In the data rows, 128 means zero.
What is the hidden score of each row? Scores go from 0 to 30, and 15 is about the middle. The score is a weighted sum of the row's numbers plus the product of two more (or one squared), each taken from its middle value.
[108 105 105  95 112 109 109 102 110 127 133 155 169 182 179 178 174 171 161 147 147]: 16
[112 102 109  96  91  93 108 104 115 134 135 141 163 176 179 189 191 186 186 189 186]: 18
[108  99 106  92 100  90  95 102 106 115 124 143 161 165 175 152 144 124 116 116 103]: 18
[150 147 156 145 137 128 116 111  99  99  93 106  93  97  96  97 103 101 105 104 109]: 10
[107 106  90  93  95  97  85  96  96  81  83  89  84  91  97  97 111 127 150 168 197]: 19
[108 114 106  99 101  96  90 101 105 133 146 165 176 166 167 146 138 116 109 116 111]: 12
[148 145 140 130 114 100  86 102  90  95  95  89  94  99  99  95 102 106 102 107 104]: 16
[118 111 115 113 123 120 130 154 171 176 191 198 195 194 163 150 142 125 123 121 114]: 15
[114 116 109 117 100 111 125 143 153 171 171 187 197 184 169 163 144 133 123 120 116]: 14
[163 157 152 148 140 125 127 111 122 104  97 106 105  93 106  96 103  99 100 103 109]: 10
[155 142 138 133 119 115 116 102 102  96  99  90  98 103  95  98 102  95 105 106 113]: 26
[103 112 110 103 105  92  93  84  89  92  91  99  97 109 123 136 141 157 161 165 167]: 11
[132 107 111 118 120 112 125 125 132 124 122 127 110 112 104 104 103 102 101 102 102]: 15
[112 104  97 106 114 114 118 142 155 175 187 193 188 168 143 142 125 117 114 104 108]: 13
[117 109 111 103  87 108 107 112 124 125 150 156 169 178 188 180 189 188 185 187 192]: 14
[118 120 121 124 131 146 148 131 132 102 102  99  96 104  95 103 100 102 109 102 108]: 12
[145 144 136 143 126 125 114  95 101  95  95 100 102  92  98 103  93 106 107 108 110]: 13
[116 115 132 127 131 140 125 123  96 101  98  93  92  89  93  99 103 104  99 102 110]: 16
[156 166 160 159 163 156 143 143 118 123 101 104  95  96 104 102  98 107 101 102 106]: 15
[143 140 139 138 123 127 100 107 101  88  97  86  87  99  98 103 105 103 105  97 103]: 13
[115 115 118 132 132 151 162 167 171 159 156 134 108 106 102 109 107 106 105 106 105]: 15
[183 173 172 170 166 150 148 133 131 117 102 107  98  96 102 100 102 109 104 111 115]: 15
[128 116 138 156 161 153 147 132 108 108  84  90  92 105 100 107 109  97 103 100 104]: 17
[125 149 154 138 136 117 115  94  91  89  90  95  95 100  94  97 104 106 106 111 110]: 9
[114 120 128 118 128 137 128 157 160 159 174 163 149 140 140 129 124 113 113 117 104]: 26
[159 168 171 165 151 145 129 133 124 113  99 104  97 105 102  97 107  97 107 108 117]: 11
[127 146 133 150 143 129 118 110 105  94  85  93  94 100  98 103 110 107 101 112 104]: 10
[154 150 148 142 144 132 120 110 110 100 107  95  97  90  99 101  97 106 106 104 109]: 14
[158 156 172 182 177 186 185 182 167 156 146 131 127 117 102 109 102 106 106 108 110]: 16
[148 137 156 150 174 187 200 191 177 180 165 147 134 116 125 111 114 106 103 105 103]: 18
[157 161 179 179 178 183 171 161 153 141 129 126 101 104 102 100 101 104  96 117 107]: 13
[118 119 112 108  94  90  95  87  98  91  94  80 100  93  99 104 111 114 126 143 163]: 9
[114 116 116 130 120 134 153 161 173 181 192 201 199 186 169 163 142 126 117 128 120]: 13
[148 154 161 159 145 143 124 116 110 101  93  97  95  98  99  97  98  99 111 106 112]: 11
[137 135 138 137 152 168 180 193 202 198 196 192 192 180 157 142 136 131 121 120 119]: 19
[111 111 104 100 105  96 106  93 121 126 138 148 179 184 180 177 183 166 158 155 144]: 17
[115 106  97 100 104 101  92 100 101 107 121 133 130 164 177 174 187 183 185 178 173]: 19
[114 108 117 110 101 106 129 148 163 175 161 154 124 121 103 102 104 110 110 106 101]: 12
[138 154 151 147 137 125 113  99  92  90 101  90  93 101 103 102 103 101 105 113 110]: 16
[156 158 166 162 159 158 150 135 128 115 110 106  97  99 101  95 105 112 102 103 111]: 13
[106 111 112 107 120 144 156 166 175 170 150 129 113 100 101 104 107 104 113 109 107]: 15
[112 115 107 102 100 101 123 116 125 141 162 162 170 183 189 183 178 178 167 170 160]: 28
[116 101 103 120 116 101 106 113 132 152 165 185 195 194 180 167 151 141 126 121 117]: 18
[141 143 146 134 117 103 105  93  98  91 104  88 100  91 102  99 101 102 101 107 109]: 12
[121 107 112 104 103 115 127 119 145 164 176 198 196 196 181 164 161 140 134 126 125]: 29
[117 109 100  97 102  86  90  91  88  97 100  89  99 115 119 138 147 159 163 152 140]: 19
[114 116 114 101  90  99 107 119 137 161 172 179 183 170 157 137 130 128 112 112 113]: 12
[112 109 113  98 100 105 109 120 129 124 137 149 153 153 141 134 131 121 121 120 117]: 14
[106 109 106 107 107 113 129 136 160 171 182 184 174 180 153 140 123 109 117 105 107]: 25
[107 112 106 104  99  98 110  99 113 117 135 137 167 175 183 180 184 186 181 179 182]: 16
[124 135 149 131 130 121 115 104  95  92  88  83  97  89  95 104  97  96 110 112 107]: 12
[132 133 139 144 154 143 151 128 125 111  96  89  94  94  95  97 106  94 101 106 104]: 14
[114  97 101  97  92  87  96  95 111 123 131 145 145 132 124 120 113 113 106 106 107]: 11
[112 104 113 117 104 116 120 121 125 129 127 131 113 118 113 101 106 100 103 106 107]: 12
[156 159 152 147 132 134 130 117 104  98 103  99 101  99 105 101 101 104 108 105 104]: 15
[109 107 104 109  99  94  97  98 117 126 130 152 170 175 177 185 175 164 158 149 143]: 14
[107 111 110 102  93 101 101  98 103 111 104 112 123 128 138 151 160 163 179 174 181]: 11
[114 124 131 153 153 164 157 136 116  97 102  81  92  99 102 100 103 103 105 103  97]: 17
[111 117 103  97 100  99  98  91 100 107 113 119 136 155 171 168 178 180 174 164 149]: 16
[111 121 127 140 149 148 141 129 116 108  93  81  98 108  97  97 100  96 100  99 108]: 14
[132 118 142 144 161 167 177 174 152 144 143 118 106 100 106 102 107 104 104 102 105]: 18
[124 113 100 109  93 107  99 100 113 125 135 151 177 183 170 172 185 164 172 152 140]: 20
[108 108 109 113 130 143 156 163 177 164 142 124 117 108 101 105 103 106 102 113 106]: 20
[114 112 113 116 126 140 143 160 171 175 172 167 156 132 129 121 111 105 109 108 102]: 18
[125 112 108 105  98 107  97  90 103  98 112 120 136 150 163 186 179 177 168 161 152]: 19
[182 190 185 195 187 177 165 174 156 145 123 115 110 111 109 109 104 100  99 106 114]: 16
[115 115 113 117 125 127 150 170 172 171 150 136 110 103 104 105 103  96 107 110  98]: 15
[117 109 112 112 114 118 137 160 173 178 196 199 201 186 180 156 150 136 127 126 126]: 19
[154 155 152 147 140 129 131 115 111 100  99 104  92  99  99 104 104 105 111 112 107]: 19
[125 126 129 148 164 147 146 132 127 107  98 105  98  94  96  90 107 105 103 106 103]: 13
[145 142 142 148 134 134 121 103 104  96  94  95  83  92  93  95  95  99 104 106 105]: 22
[170 168 171 162 153 134 133 132 126 118 108 107 110  93  98 105 105 108 100 111 109]: 15
[116 114 131 154 160 188 192 201 187 166 137 116 106 109 104 101 102 101 104  97 106]: 24
[133 142 168 182 187 192 188 174 149 142 125 104 106  99  95  89 103 104 102 101 106]: 18
[108 115 105  93 107  93  99  90  97 101 107 117 128 139 151 150 159 155 146 136 127]: 12
[147 150 163 164 179 177 176 175 163 148 143 128 126 111 107 107  99 110 100  99 107]: 21
[149 153 160 164 173 172 173 167 158 143 117 119 105  99  99 101  99 102 106 110 107]: 15
[110 103 107  99  92  93  95  95  92  92  98 102 101 118 133 151 165 182 192 189 196]: 13
[110 105  99  99  91  98  98  94  92  85  98 103 103 105 112 131 136 127 116 109 110]: 10
[114 126 120 122 141 146 156 180 184 187 188 178 169 157 148 145 120 121 122 111 111]: 19
[106 103 114 110 116 118 131 134 142 160 176 176 170 168 157 141 129 127 129 116 106]: 19
[110 109 113 115 115 129 156 162 165 164 152 143 126 111 101 113  95 106 105 108 111]: 12
[174 168 179 183 203 195 198 198 187 190 169 161 149 132 127 121 109 111 109 109 103]: 19
[192 195 198 191 188 192 168 159 162 145 133 130 105 106 105 105 109 106 107 109 102]: 17
[114 121 108 108 128 132 159 174 182 184 193 172 148 145 119 114 108  97  96 105 112]: 15
[119 107 112 115 119 128 149 166 164 175 150 134 118  96 101 103 100 103 111 107 106]: 18
[122 113 106 103  98  91  89  96  96 108 123 133 144 154 169 170 182 190 191 185 200]: 15
[120 106 109 102 112 110 124 135 135 154 171 184 192 193 189 185 166 159 151 139 127]: 18
[114 105 108 102  94  94 102 101 104 117 119 138 140 148 168 177 177 184 182 193 189]: 13
[119 113 125 143 140 136 127 109 103 102  87  94 101 108 101 104 103 103 104 107 116]: 14
[120 112 115  98 100 102  91 100  87  82  96  74  97  96 101 104 114 131 150 156 165]: 23
[116 100 107  89  96  97 104 102 117 119 138 148 170 173 182 175 182 184 181 164 173]: 16
[105 116 113 115 105 103 116 130 135 143 152 158 148 135 136 120 120 120 117 116 112]: 14
[105 113  99 121 132 138 155 167 176 157 155 128 107 106 105  94 101 100 102  98 108]: 13
[114 113 102  95  97 107 100 106 112 138 136 153 171 179 185 182 177 162 158 155 144]: 14
[124 126 128 151 151 152 143 131 122 106 100  92  91  99  95  93 101 102 109 101 116]: 15
[149 150 144 140 135 127 121 101  95  98  84  90 104  98  98  99 108 105 105 105 108]: 11
[166 172 186 185 195 197 176 179 178 166 156 133 118 105 113 107 104 108 103  99 113]: 18
[123 110 105 123 128 141 157 166 167 168 157 135 115 113 107 102 107 104 108 104 112]: 19
[117 115 103 109 111  88  95  85 101 100 103 130 130 145 171 171 180 165 177 161 153]: 20
[114 107  99  97 100 100 105 113 124 122 121 121 116  99 106 103 105 102 103 111 108]: 13
[147 147 133 122 104  92  97  98  82  95  90  89  95  94  96 105 100  99 103 104 116]: 11
[143 147 147 162 174 173 175 181 171 158 155 127 130 125 108 108  98  99 105 106 105]: 17
[112 101 108  94 101  96  94  97  97  99 108 124 129 137 149 161 169 179 198 196 217]: 14
[114 116 106 101  99  93 105  97 103 108 109 115 131 135 157 173 179 189 196 201 200]: 13
[191 183 169 159 137 111 105  88  95  84  93  88  88  90  98  98  94 106 102 110 108]: 27
[119 105  94 109  94  91 102  88  96  95  91 112 119 144 150 169 178 183 192 185 191]: 28
[173 191 179 182 183 171 170 168 156 125 142 127 112 107 111 106 102 113 104 103 105]: 13
[102 115 101 101 109 109 115 133 146 160 173 191 189 171 167 140 144 135 129 115 113]: 17
[112 109 109  91  89  92  97  89  99 110 109 125 147 162 161 179 181 184 188 179 173]: 14
[147 149 150 135 129 121 119 116 104  92 104  86  91 100 101 103 109  98 105 105  99]: 14
[110 117 103 100 109 110 117 142 162 170 185 197 185 164 155 133 124 115 108 104  99]: 16
[119 113 104  90  94  95  85 101 104  98 102 118 122 139 158 160 176 194 195 199 194]: 28
[109 120  98  91 107  97 112 118 122 134 124 127 117 103  97 104 105  93 101 106 110]: 7
[128 122 105  96 104  95 107  98 113 109 123 133 155 160 177 182 184 184 194 197 195]: 15
[118 104 110 107 115 112 117 136 150 166 174 189 197 195 182 171 156 148 142 128 129]: 17
[114 113 108  98  95  93  99 102 111 119 136 139 159 175 177 179 183 186 185 190 187]: 15
[125 111 107 108 107 110 117 128 133 148 160 180 187 204 191 196 188 179 172 178 163]: 18
[115 108 108 109 100  95  94 100 117 116 132 140 144 160 178 183 190 189 191 194 197]: 15
[110 114 112  97 102  96  95  96  97  96 105 101 117 134 141 147 161 161 159 165 159]: 14
[111  98 102 103  99  95  89  90  94  97 100  93  88  93 104 105 115 120 126 131 139]: 13
[120 112 107  93 107  98  98 104  87  96 106 104 111 124 144 152 176 175 186 183 183]: 15
[110 118 103 102 106 109 119 132 162 173 193 188 188 165 150 134 124 122 115 106 106]: 11
[145 149 145 139 130 117 108 104 101  97 102  95 100  91  91 101 100 101 106 110 108]: 10
[176 168 179 171 157 154 143 136 118 120 116 111  98 100  96  98  96 107 115 107 109]: 21
[179 181 179 190 189 184 174 160 150 141 125 120 111 111 109 101 106 102 109 111 103]: 20
[125 123 135 129 144 167 177 168 167 153 139 126 103 110 102  99 100 101 107 105 109]: 16
[108 116  96 100  93 100  86  94  91  93 115 116 117 132 141 147 165 162 164 170 170]: 10
[143 151 147 146 126 117 110 100  92  91  97  92 100  92 100 104 108 102 105 105 106]: 11
[115 117 117 121 121 122 135 147 157 183 200 204 199 193 182 166 154 149 144 133 122]: 19
[113 116 104 114 107 113 125 145 173 166 164 149 128 122 107 101 103 101 110 104 107]: 11
[145 148 146 141 136 127 116 106 102 103  92  93  94  98 105  95 105 105 105  98 106]: 12
[158 162 167 178 191 193 188 178 188 161 155 134 133 119 112 114 108 110  98 110 111]: 16
[161 152 158 150 141 126 123 117 116  92  97  94  92  98 101  95 100 109 105  97 106]: 13
[111 109 112  99  94 102 102 113 113 124 146 156 161 176 182 187 187 186 194 186 191]: 15
